In the data rows, 128 means zero.
Some points, one per row:
[163  72 107  58 168 224 171 189 176 119 178  96]
[128 145 125 157 151  74  60 173 153 203 221  82]
[165 158 124  78 159 185 127 106 159 111 191 116]
[136 158  84 116 158 115 105  83 102 171  86 138]
[167 122  91  91 107 134 240 110  70  86 131 110]
[167 147  83 154 103  76 175 116 138  75 122 152]
[125 164 119 192 166  54 147 177  97 143 134  85]
[131 148 111 150 208 159  84 143 173 131 157 174]
[161 115  87  73  99 131 136  88  63 116  48 136]
[163 148  19 200 202 135 123 118 143  98 146 178]
[ 74  89 153 144 135  93  53 148 170 166 124  92]
[150 142 115  83 168 150 171 136  71 121 234  92]
[ 53 143 130 185  89  57 189  89  85 139  62 178]
[ 62 166 169 112  94 222 104 146 168 177 202  56]
[137 115  77 148 160  77 114 133 148 138 145 116]
[163 160 167 169 124 129  70 151 122 102 101 114]
[181  80  96 134  95  71 124  87  46 117  91 201]
[ 46 166 151 190 178 111  92 102 101 160  62 197]
[186 111 129  96 128 109 177 154 154 119 165 102]
[125 160 134 156 119 101  97 150 107 150  38 137]
[164 155 131 108 152 164 107 184 178 132 171  92]
[153 124 139 116  80  83 100 169 141 139 129  87]
[ 63  48 168 102 108 139 129  63 162 149 161 136]
[140  74 113 141 125  70 114 165 128 125  92 146]
[115  83 202 172  65 159 167 168 126  98 151 132]
[111 228 111 131 200 112  29 147 166 217 152 156]
[166 140 105  92 104  97  87 191  91  89 101  74]
[ 91 106 168 108  74 152 127 146 113 122  65 127]
[154  26 130 159 115 186 157 146  77 121  79 149]
[163  78 134  54 199 219 183 159 166  73 239 138]
[ 95 103  97  78 140 135 134  65 127 216  84 157]
[139 119 163 157 108 147 160 161 171 126 167  87]
[102 197 103 153 199 138 116  41 105 140  96 158]
[164 162 134 209 142  62  88 125  63 185  48 160]
Then 12 other points, each followed by its number:
[150  87 115 161 107 142 139 130 186  90 168 106] 0
[132 118 109 113 198 134 132 150 158 135 104  97] 1
[140  74 158 107  82 106 196 122 118 120 125 115] 2
[117  82 211 169  41 161 156 149 236  53 165  89] 3
[103 116 139 160 114 122  89 156 170 177 164  47] 4
[119 122 117 166  81 122 145 197  98  72 217 146] 5
[147 151 153 153 115  72 100 165 135 171 147 114] 6
[126  83 120 143 174 123  59 145  58 135  39 138] 7
[128  69 107 127 139 116 160 145 134  83 136 119] 8
[ 82 165 117 101 123 175 160 131 143 118 189 164] 9
[105  87 146 151 140 140 179  97 101 144 127 117] 10
[ 95  66 141 164  45 141 148 161 188 105 144  72] 11
Which of these numbered points is nearest to each point below, ignoring the direction in which the first points spread most? Its number follows each.
[ 73  36 178 136  93 147 137 181 169 111  90 105] > 11
[ 81 182 162 148 135 129  63 112 125 116 103 169] > 9
[ 87  61 184 206  54 255 186 140 161 122 103 136] > 11
[175 113 255 176 116 194 192 201 149  93  64 148] > 3
[ 76 180 117 119  45 150 192  45 102  90  83 180] > 9
[111 171  33 185  89  31  64  78 161 189  59 160] > 0
Here are 12 other points, each followed by its number:
[113 126 163 144 132 137 130 145 161 111 138 100] 0
[185  89 121  68 156 167 126 105 185 120 193 179] 1
[140 149 144 152 218 121   0 124 146 227 144 154] 2
[108  97 125 132 111 145 223 174 187  64 165 150] 3
[149 109 158 135 107 122  83 142 180 108 166  34] 4
[166 136 102 121 108 125 191 122  63  79 173 142] 5
[ 36 136 153  80 126 179 111  73 180 132 192  57] 6
[ 87 214 119 134 134 133 102  86  90 126 115 173] 7
[126 135  94  95  71  77 188  68 142 120 112  97] 8
[119  98 100  96 155 145 167 187 120 103 132 108] 9
[155 204  72  95 178  26  68  96  64 208  75 161] 10
[116 121 101 111 100 164 139  72 141 145 129  69] 11
Which of these numbered points is nearest to each point below, ignoring the direction in which the first points spread most? Its number follows each.
[145 171 143  60 119 140  99  84 164 168 188  73] > 11
[129 141 130 114  61 100 100 166 132 135 122  63] > 4
[126 128  59 148 118  92 105 133  82 120  63 121] > 9
[110 124 167 167 137  95  66 107 105 166 115 165] > 0
[119 196  71 124 129  77  52  84  96 199  56 133] > 10
[154 140 140 119 107 105 165 121  87 119 129 175] > 5
